(in the rows, 128 means zero)
Turns, then the turns between two rows, first turn first; the first pair answered:
turn j97:
[139 132 125 134 149 131 133 151 132 135 134 131 118 132 139 121 115 104
 136] => [132 136 137 134 143 138 137 137 132 137 138 133 116 129 148 108 116 115
 130]
[121  99 125 123 140 127 106 155  91 130  90 122 156 109 121 185 162  97
 177] => [136 120 160 145 159 135 107 145 117 121  97 142 128  96 118 180 139  63
 163]
[101 149  81  98 196  99 119 149 131 172 149 136 148 152 120 151 119 135
 101] => [110 162 103 112 207 104 122 143 146 168 155 149 128 146 118 147 106 113
  88]
turn j741:
[138  99 130 137 109 127 121 142 126 130 126 151 156 118 119 140 118 119
 162] => [145  96 129 136 106 118 125 130 136 126 123 141 147 122 112 146 115 112
 155]
[140 138 136 140 153 135 123 182 113 128 131 173 144 121 133 144  99 137
 176] => [150 123 110 136 143 119 127 180 113 125 116 151 151 129 118 162 108 137
 182]
[ 96 143 126 129 103 129 164 124 138 156 148 125 109 132 108 138 143 151
 128] => [ 98 146 126 128 104 129 161 126 136 155 147 127 107 133 109 137 142 151
 129]
turn j234:
[124 121 114 106 121 122 132 117 114 118 141 139 137 107 162 121 129 158
 124] => [128 116 112 106 113 117 139 108 116 113 135 131 138 108 160 124 129 157
 124]
[143 154 118 168 112 155 117 127  94 126 116 149 142 136 146 122 118 155
 150] => [148 142 112 169  99 150 118 123  96 121 109 142 140 137 140 126 121 158
 150]
[190 134 147 179 139  96 132 106 203 107 102 128  74 122  80 162  96  47
 109] => [174 162 162 177 179 117 125 133 195 120 123 158  76 117 101 149  82  42
 109]
[ 97 147 120 119 190 129 137 167 149 149 126 165 141 126 129 123 101 115
  99] => [ 92 139 113 116 178 134 132 188 129 144 120 169 160 125 132 127 113 130
 117]
turn j727:
[134 181 172 150 159 164 128 184 136 129 166 174  99 106 148 111  94  96
 132] => [141 169 166 154 147 166 121 206 121 124 154 179 114 100 137 125 101  92
 152]
[134 112 158 161  60 119 128 100 127  71 137 166 140 101 130 109 128 133
 139] => [129 123 166 158  73 117 138  84 140  76 148 164 123 106 139  97 120 136
 121]
[110 111 109 139  93 122 132 173 110 130 120 113 162 131 115 153 143 136
 163] => [ 97 105 119 135  74 126 139 146 111 131 127 103 157 133 130 132 149 162
 155]
Pairs:
(two turns a pair)
[165 124 128 154 119 133 125 146 157  92 102 142 114 108  86 164  99  76
 142] => [157 141 137 153 142 142 119 160 155  99 114 159 116 105  97 156  89  72
 138] | j234 then j234
[112 148 151 130 122 168 104 153 122 150 123 153 121 127 147  99 115 124
 177] => [110 125 131 123  93 157 105 149 108 146 111 134 135 130 142 105 131 143
 188] | j97 then j234
[122 107 115 107 129  98 152  75 152 142  95  96 115 152 136 132 154 148
 141] => [117 136 145 116 158 111 153  69 165 147 112 117  95 148 151 114 133 131
 120] | j727 then j741
[151 116 153 155  30 137 147  79 150 129  96 116 124  97 117 134 141 137
 145] => [139 151 176 156  71 140 152  56 175 141 119 124  92 106 136 114 113 125
 106] | j727 then j234
[103 137 170 132  71 114 145 118 109 111 120 142 104 125 167  71 135 155
 161] => [130 119 100 118  93  82 123 181  98 116  89 128 135 140 119 142 147 122
 194] | j97 then j97
[136 143 175 123 144 145 155  87 155 110 152  88  93 112 143 119 133 111
 120] => [122 144 172 113 141 150 156  85 143 113 159  86 100 115 155 108 141 134
 119] | j727 then j97
[108 123 110 131 161 129 103 201 116 132 106 130 172 130 138 171 126 136
 169] => [110  87 103 131  98 120 118 159 115 115  91  96 170 130 131 165 148 163
 175] | j727 then j234
[138 145 116 128  85 149  99 142 104 158  98 105 156 124 109 108 152 165
 127] => [141 145  97 123  99 138  98 147 112 165  94  95 155 134  98 127 147 155
 124] | j727 then j97
[189  99 114 149  77 121 148 153 130 102 105 101 124  94 103 147 139  93
 154] => [189  98 126 151  70 119 155 129 141 100 109  93 107  94 108 138 133  92
 140] | j234 then j727
[141  97 128 129  91 132 117 176  89 110  98 140 180 113 122 142 159 136
 181] => [151  80 129 128  56 106 138 109 121 103  91  98 148 122 108 137 157 142
 154] | j741 then j727
[101 121 172 152  87 139 147  94 114 106 152 129  84 118 156 119 123 117
 112] => [ 97  91 100 123  83 112 135 138  81 113 126 100 132 139 132 168 153 136
 143] | j97 then j97
[121  64 107 144 131 117 144 124 173 156 117  91 125 119 104 141 132 172
  90] => [112  94 153 158 151 144 143 122 180 155 143 125 108 104 133 108 112 168
  75] | j741 then j741
[130 128 116 117 143 122 127 129 138 145 127 124 143 153 127 133 129 113
 124] => [130 119 114 120 128 123 123 138 130 137 121 123 153 146 123 134 136 121
 135] | j727 then j727
[140  80  99 166 116 111 125  67 173 144 124  93  97 101 114 106 124 117
  93] => [128  96 105 162 135 119 125  67 176 152 138  99  91 108 127  95 116 119
  79] | j97 then j234
[ 87 155 102 112 157 120 117 124 137 117 141 122 114 109 158  96 112 166
 143] => [100 139  73 105 152  99 115 132 140 116 124  99 122 118 133 127 123 159
 153] | j97 then j741
[152 128 131 138 135 126 126 149 161 122 126 139 116 106 113 141 113  75
 123] => [109 118 145 123  94 142 139 110 139 124 143 126 122 105 157  87 133 140
 113] | j97 then j97
[132 154 173 161 133 157 124 117 154 108 138 161 108  93 141 101 105 103
 129] => [133 152 165 160 138 164 112 150 139 105 131 172 129  91 138 110 112 103
 148] | j727 then j234
[127 130 174 153 103 165 128 152  98 109 116 153 140  99 150 103 137 129
 159] => [116 141 184 149 113 166 135 122 111 117 133 147 117 105 163  84 127 136
 135] | j727 then j727
[125 141 151 112  97 178 137 145 116  84 128 143 161 100 182  81 148 179
 157] => [118 143 152 108  98 173 144 122 125  90 135 133 148 106 189  72 146 190
 141] | j727 then j234
[157 111  79 137 123  77 132  80 174 136  83 107 125 163  92 192 116  81
 109] => [157  87  75 135  84  82 132  85 152 126  71 102 146 155  93 189 138 102
 132] | j727 then j727
[158 163 106 123 127 130 128 185 129  96 142 124 119 130 101 174  88  81
 166] => [160 149 109 127  98 133 126 185 117  84 134 124 131 120 101 169 106  91
 181] | j741 then j727
[139 131 118 112 151 115 139  88 147 123 134 115 100 141 130 141 118 112
  87] => [118 142 127 107 157 128 137  92 137 129 144 123 100 142 150 126 120 128
  84] | j97 then j234
[143 106 116 125 105 115 104 114 111 110 109 122 101 126 110 144 117 102
 157] => [139 116 137 133 110 120 112  91 122 110 120 126  84 123 121 125 106 103
 140] | j234 then j97
[126 105 104 147  97 110 145  93 152 140 109 117 105 132 112 124 129 138
 128] => [123 128 116 147 129 116 147  91 167 153 125 128  90 133 121 120 112 123
 108] | j727 then j234
[124 142  95 122 115 141 141 120 108 130  95 116 114 143 131 102  95 148
 143] => [134 143  92 126 125 130 142 117 119 127  91 116 104 143 117 115  87 127
 138] | j97 then j741
[134 100  84 105 148 104 143  88 129 144 115  96 108 162 117 143 137 140
  98] => [151 101  81 116 160  99 135 111 134 140 107 103 109 159 100 164 130 111
 105] | j97 then j727
[ 96 127 108 102 160 146 110 153  86 148 150 131 158 132 161 114 148 175
 134] => [150 117  78 120 177 105 107 161 123 140 117 112 140 134 102 177 132 107
 135] | j741 then j97
[123 143  94 124 174 117 115 168 121 143 130 136 138 140 115 153 118 120
 122] => [127 128  85 122 150 112 116 170 111 139 122 127 154 139 109 160 131 130
 135] | j234 then j234
[155 122  97 124 156  76 125 153 147 129  97 117 136 125  90 179 102  95
 153] => [139 153 174 146 149 108 144  91 174 120 133 138  88 104 133 109  80 102
 111] | j741 then j97
[145 121 129 143  84 148 144  77 139 115 110 127 110 118 131 121 119 100
 165] => [136 111 105 127  73 139 140  86 124 118 106 115 128 123 131 130 133 120
 175] | j97 then j97
[131 151 128 104 201  97  76 174 111 166 140 146 129 124 136 158 118  91
 134] => [143 123 103  98 175  79  81 173 106 160 118 123 141 130 116 179 135  94
 148] | j234 then j741
[ 96 102 126 123  97 148 164 110 127 154 185 139 165 153 149  75 122 143
 128] => [ 89 108 111 114 117 145 158 125 122 162 189 136 171 163 150  84 120 141
 125] | j727 then j741
[137 138 110 193 106 127 133 171 138  88 123 135 119  96 107 131 116 133
 111] => [124 139 120 191 100 138 134 168 129  89 133 141 124  93 121 115 119 149
 111] | j97 then j741
[120 102 104 135 123 133 130 166 107 144 105 129 153 146 132 179 160 149
 128] => [151 110 119 157 133 122 135 148 143 139  99 130 125 139 109 194 139 106
 116] | j234 then j97
[146 121 135 143 103 128 100 152 123  95  76 122 176 117  72 205 147  87
 144] => [155 143 187 166 108 142 115 100 161  88  94 131 125 107  85 173 121  66
 110] | j234 then j97
[154 114 142 136  96 105 129  99 141 116 108 103 113 114 101 143 123 116
 121] => [143 110 143 130  85 111 129  90 134 118 114 101 113 115 108 133 131 135
 119] | j97 then j97
[113 143 109 124 157  92 121 178 141 161 117 109 125 144 108 129 134 126
 110] => [115 155 130 134 168 107 117 184 139 159 123 130 116 134 118 117 123 121
 110] | j97 then j234
[120 168  77 102 158 132 109 157 140 123 159 101 115 137 110 122 113 127
 101] => [115 173  89 105 162 144 107 169 131 122 163 116 120 131 120 112 111 129
 104] | j97 then j234
[120  98 117  96  48 135 154  73 140  94  87  92 135 114 126 114 166 162
 112] => [100 138 153  97  88 154 158  55 156 107 121 114 107 114 157  80 141 159
  76] | j727 then j741
[120 155 131 115 164 118 130 116 141 138 147 118 109 138 139 114  99 122
 122] => [137 145 115 122 161 118 117 157 127 127 128 128 132 133 119 142 109 105
 153] | j727 then j727
[164 108 160 154  97  98 154  52 191 125 140 105  83 113  92 122 115 110
  91] => [119 119 182 141  90 132 153  52 160 133 167 124  99 103 144  70 126 162
  89] | j97 then j741
[121 120 119 119  98 103 149  65 143 130 127  94 105 139 128 106 134 139
 104] => [125 126 103 111 118  95 145  74 151 137 127  90 106 147 120 120 129 127
  98] | j97 then j234
[117 131  84  74 143  84 131  59 146 170 121  90 147 151 104 146 107 144
 108] => [101 167 143  90 169 122 131  58 148 171 152 135 126 132 143 103  86 140
  90] | j741 then j741
[146 146  93 124 166 125 165 113 169 136  90 108 125 150  95 138 107  95
 116] => [151 144  91 129 169 128 162 137 162 135  86 118 134 147  91 144 106  85
 130] | j727 then j234
[132 124 127 130 111 116 149  98 133 126 125 123 117 135 130 140 129 127
 111] => [117 123 126 121 109 125 146 104 121 128 129 126 124 132 144 129 134 145
 111] | j741 then j97
[138 127  96 126 121 113 124 130 144 139 113 125 132 140 103 155 130 126
 125] => [131 120  99 126 100 118 126 120 135 136 110 122 137 138 112 144 141 144
 131] | j727 then j727
[ 57 120 131 157 154 155 153 131  97 146 164 137 110 143 134 139 137 136
 116] => [ 59 116 126 154 155 155 150 135  94 144 163 135 115 145 133 140 140 140
 120] | j234 then j727
[156  90  91 149 129 107  97 161 107 116 118 121 159 132 110 146 142 117
 147] => [174 104 109 160 148  95 109 124 147 116 123 114 120 133  99 146 115  85
 117] | j741 then j234
[132 165 192 168 156 185 104 189 128 112 138 203 137  93 138 116 102  74
 130] => [132 117 164 159  91 179 100 209  88  96 108 184 179  89 124 132 146 113
 176] | j234 then j234
[167 132 141 133  96 105 148 129 133 101 185 107  82 104  99 107 134 146
 121] => [164 148 148 135 124 108 145 139 137 109 196 122  77 106 105 105 121 135
 113] | j727 then j234
[141 130 126 146 110 119 135 111 157 111 114 121  98 148  71 127 123 102
 135] => [136 147 151 157 127 138 131 126 157 110 124 151  97 136  86 114 111  95
 136] | j741 then j727
[116 138 136 128 115 140 132  96 140 114 148 111 107 130 146  94 126 154
 114] => [119 156 134 131 150 137 125 110 150 124 158 121 102 134 141 103 111 132
 107] | j234 then j727
[ 72 107  48  95 167 120 101 227  47 162 119 122 207 149 132 142 194 181
 154] => [158 101  67 137 159  45 143  77 186 142  93  46  79 162  55 182 136  75
  75] | j741 then j741
[161  96 125 147  98 139 129 135 137 113  92 130 119 113 105 140 130 104
 145] => [155  96 137 146  93 136 138 107 150 114  99 123 104 112 113 125 125 108
 128] | j727 then j234
[110 118 127 101 111 184 170  54 109 110 140 109  99 125 149  35 120 228
 127] => [ 91 150 114  84 174 193 158  97  99 134 161 134 110 137 168  39 109 223
 120] | j727 then j741
[100 147 112 112 166 114 150  82 152 157 162  97  90 161 133 163 128 127
  73] => [ 92 136  97 102 158 111 149  88 142 162 154  91 103 168 135 169 136 140
  78] | j97 then j97
[154 100 161 162  82 100 123  67 142  91 113 122  93 142 113 113 139 132
 121] => [160 124 163 163 124  97 121  67 162  99 123 128  76 148 109 123 122 107
 103] | j727 then j727
[163 129 103 104 165  99 115 160 136 149 105 119 105 152  84 153 107 135
 144] => [170 113 104 107 138  95 119 152 129 142  95 113 109 150  80 155 117 142
 153] | j727 then j234
[152  92 159 174  71 123 134 126 110 102 122 138 147  77  91 117 140 129
 155] => [158 107 172 180  88 113 143  97 143 108 128 132 117  81  88 115 119 106
 132] | j234 then j234
[134 122 100 160 121 112  92 131 136 127  76 114 127 124  93 147 131  97
 152] => [138 121 123 172 108 118  96 116 142 119  76 120 117 115  99 134 128  95
 149] | j727 then j97
[139 102 117 127 101 106 133 127 132 120 107 128 113 140 107 145 123 111
 136] => [137 123 129 128 128 110 136 120 146 125 120 137  98 142 113 142 107  96
 120] | j234 then j234
[140 127  96 152 122 117 137 121 104 141 135  88 128 143 124 181 125 132
 109] => [143 152 134 171 146 133 139 118 121 138 152 116 105 130 134 162 102 109
  96] | j97 then j741
[157 145 184 164  55 176 114 144 109  94 118 176 136 111 134 126 126 110
 145] => [148 129 169 153  34 172 119 133  99  92 111 160 146 115 137 122 140 134
 149] | j234 then j97
[146 107 116 139  75 103 132  73 152 101 144 131  99 168 102 124 112 106
  76] => [126 123 141 141  78 124 130  69 143 103 164 150  97 162 130  92 111 122
  69] | j97 then j741
[146 147  97 119 132 113 125 100 135 127 125 113 110 141 118 135 132 125
 102] => [130 165 126 122 146 142 121 115 122 133 143 144 112 130 144 107 126 130
 101] | j741 then j741
[ 99 134 143 118 105 127 134 113 135 138 144 135  93 138 121  87 143 151
 102] => [114 153 137 124 149 121 124 141 149 147 145 151  87 140 106 115 123 111
 100] | j727 then j727
[133  85  46  99 130 104 123 189  88 134  86 110 176 155  98 178 168 145
 154] => [ 97  79  74  84  83 115 146 109  89 133 110  83 155 157 142 115 181 209
 123] | j727 then j727
[127 143 117 118 142 118 137 103 153 130 134  98 103 138 121 123 117 128
 108] => [118 150 118 113 149 124 137 109 148 134 142 104 109 141 131 115 115 137
 109] | j97 then j234
[134 127 102 117 132 132 108 191 109 129 120 138 156 124 115 154 130 126
 171] => [159 118  94 124 127 107 120 151 146 124 106 108 127 133  88 174 121  99
 152] | j741 then j234
[ 99 159  89  94 127  82 160  81 119 126 116  68 115 141 109 144 119 130
 107] => [111 163  77 100 148  78 152 107 121 127 111  78 120 143  93 164 114 107
 114] | j727 then j727
[112 186 126 141 128 131 143 190 131 134 170 152 138 119 111 135 104  98
 136] => [ 88 183 140 128 107 143 151 162 119 136 185 147 136 118 140  98 116 140
 128] | j97 then j97
[116 123 141 108  96 118 119  81 133  91 135 106  62 103 115 118 116 136
  98] => [114 104  92  88  92 102 109 111 112  98 119  87  94 116  96 149 135 147
 118] | j97 then j97
[108 131 144 119 125 178 122 146 140 123 153 146 139 158 134 114 103 130
 122] => [117 121 122 118 127 168 116 169 132 125 144 141 155 162 117 138 109 124
 137] | j741 then j97
[114 115 121 112 141 137 135 150 124 125 116 130 155 120 106 149 129 152
 138] => [132 121 131 129 147 128 144 127 152 118 112 126 130 117  95 154 112 121
 123] | j741 then j97
[161 144 185 178 115 172 108 138 119  94 150 159 105 100 112  70 138 109
 148] => [127 145 177 152 108 172 116 107 111 106 169 143 104 114 138  43 148 155
 126] | j97 then j727
[143 107 138 150  90 138 120 111 114 112 124 132 103 105 122 106 162 143
 133] => [129 121 145 143 101 149 121 107 113 122 136 137 102 107 138  92 157 152
 122] | j727 then j741
